Rotation paths and how fast each direction turns (degrees a step)
Each turn is a multiple of 5 degrees from 10 to 175, or 0.
Each row of a path follows its step; steps can be skipped.
path 1
step 1: [  8 -27 -20  31  -2  10   9  31  43 -12 -10  30   8  35 -36 -17  32   2
   4   6   1  15 -10  13   8  30   0   5 -11 -44 -23  20  -8  -3 -32 -10
 -45  -2]
step 3: [ 34  20 -19 -29  13  25   5  25  11 -17  14  28   2 -26   7  -8   9 -14
   5 -35  11 -34   5  39  -3 -25 -41 -35 -13 -15 -42  14  -8 -11  -5  -4
  -9 -29]
step 4: [ 30 -31 -19  28 -24 -22  35  31  25  -2  26  -3  -8  17 -41 -16  -7  -3
 -13 -31   4  -3  15  23  10  33  10 -16 -35 -29 -26  22 -28  -3 -10 -18
   6 -10]
step 6: [ 10 -17 -16 -28  -7  19  25  19  12 -27 -11  36  15  -5   3  -2  22 -19
  25  -1  -2  14 -13  32   2 -27 -39   5 -28 -38 -19  -2 -13  -8  11   5
 -64 -22]
step 7: [ -9 -15 -33 -20 -37   5  13  34  37 -23  14  22 -19   0 -43 -31  20   7
 -34  -9   7 -16  15  16 -23  13 -13 -20  -9  -5 -38  10 -17  33 -12 -23
  -5  16]
step 8: [ 38  22 -33  35  26  24  15  21   7 -20  -7  22 -25  16 -13  25   0 -21
  -3 -27  -2 -42  -3  24  19  37 -26   6  11 -10 -40  20   9  -5 -26   1
   5  -2]
step 10: [  3 -33 -25   2   1   0   8  34  20  -2  24  22  23 -30 -35 -50  18   1
  21 -12  14  -2  -5  15 -19  23 -41   5 -26   3 -37  -5 -34 -13  10 -22
   4  17]
step 11: [  6  -9 -48  50 -24  14  28   4   7 -25  10  45 -11  16 -11  18  12 -25
   2  14  15   1  -2  26   8  31 -21  -3  -6 -12 -24  10   2   8 -22  14
 -53   0]
step 12: [ 10   4 -16 -25  -7   5  18  51   7 -26 -44  20 -36  12 -30  19  25  12
 -11 -18 -26 -24   6  21   7 -38 -16  21 -26   4 -25   4  -7  14 -14 -24
 -27 -10]
step 13: [ 29 -11 -18 -32   9  21   1  29  20 -25   1  -1  10  -2 -16 -33  19 -20
  -2 -28   0 -28 -21  21  -2  27 -43 -16  10 -42 -44  23 -11 -12  24 -11
  20  -7]
step 14: [ 29  -6 -13  24 -12 -13  59   2  32 -19  29  44  -3   2 -24  24 -24  -9
   0   2  27   6  20  24   1  30 -20 -16 -15 -10 -26   3 -12 -14 -26 -28
  12 -16]
Directions:
[  1  -3  -2  -9   6   0   1   1  -8  13  -5   2  -1  -6   2   3   0  -9
  -4  -6 -16   5   4   4  -2 -19   1 -10  -5   2  -1  -4   4  -8  -7  -6
 -11  -7]
120
[ -5  -7  -2   1   3  -3   6  10   4   2   4  -8  -5  -9   0  -5  -3  -1
  -3  -3  -8 -20  -1 -18  -9   1  -9   4   0   8   6  -2   6   0   4  -4
  -2   9]
140
[ -1   0   4  -6   2  17  -4  -8   6  -6   2   4 -16   3  -5  -7  -3   2
 -10   9 -10   5 -10  -4  -5  -2  -4   6  -1   1  -4   9   8   9   0   1
  -2 -10]
70
[-7 -6  6 -4 -8 -3 12  0 -7 -1 -7  2  0  3 -9  3 -5 11 -6 -4  0  6  0  5
 -4 -9  1  2 -1 17 -6 -2 -5 12 -2 -8 13  7]
145
[-6 -3  6 -3 -9 13  8  4  4 -1  6 -6 -4  1  2  8  9 12  8 -2 -1 -3  8 -8
 -7 -1 16  5 -8 -9 -1 -3 -8 -7 -9 -3 -1 -7]
135
[  2   8  -2   3  -4  11   7   4  -5  17  -5   4   0   4  -4   4  -2  10
  -9   5   0   5   3  -4   8  14  -7  -6 -11  -3   7   2  10  -4  -5   0
   0  11]
110
[  0  -2  -4  21   3  -3 -10   1   2   6  -4  -6  -2  17  -8   7   4  -2
  -2  -7  -4  -7   4  -3   6  -9   8   4  -5   3  -1  13   1   9  -5   2
  -2   0]
100
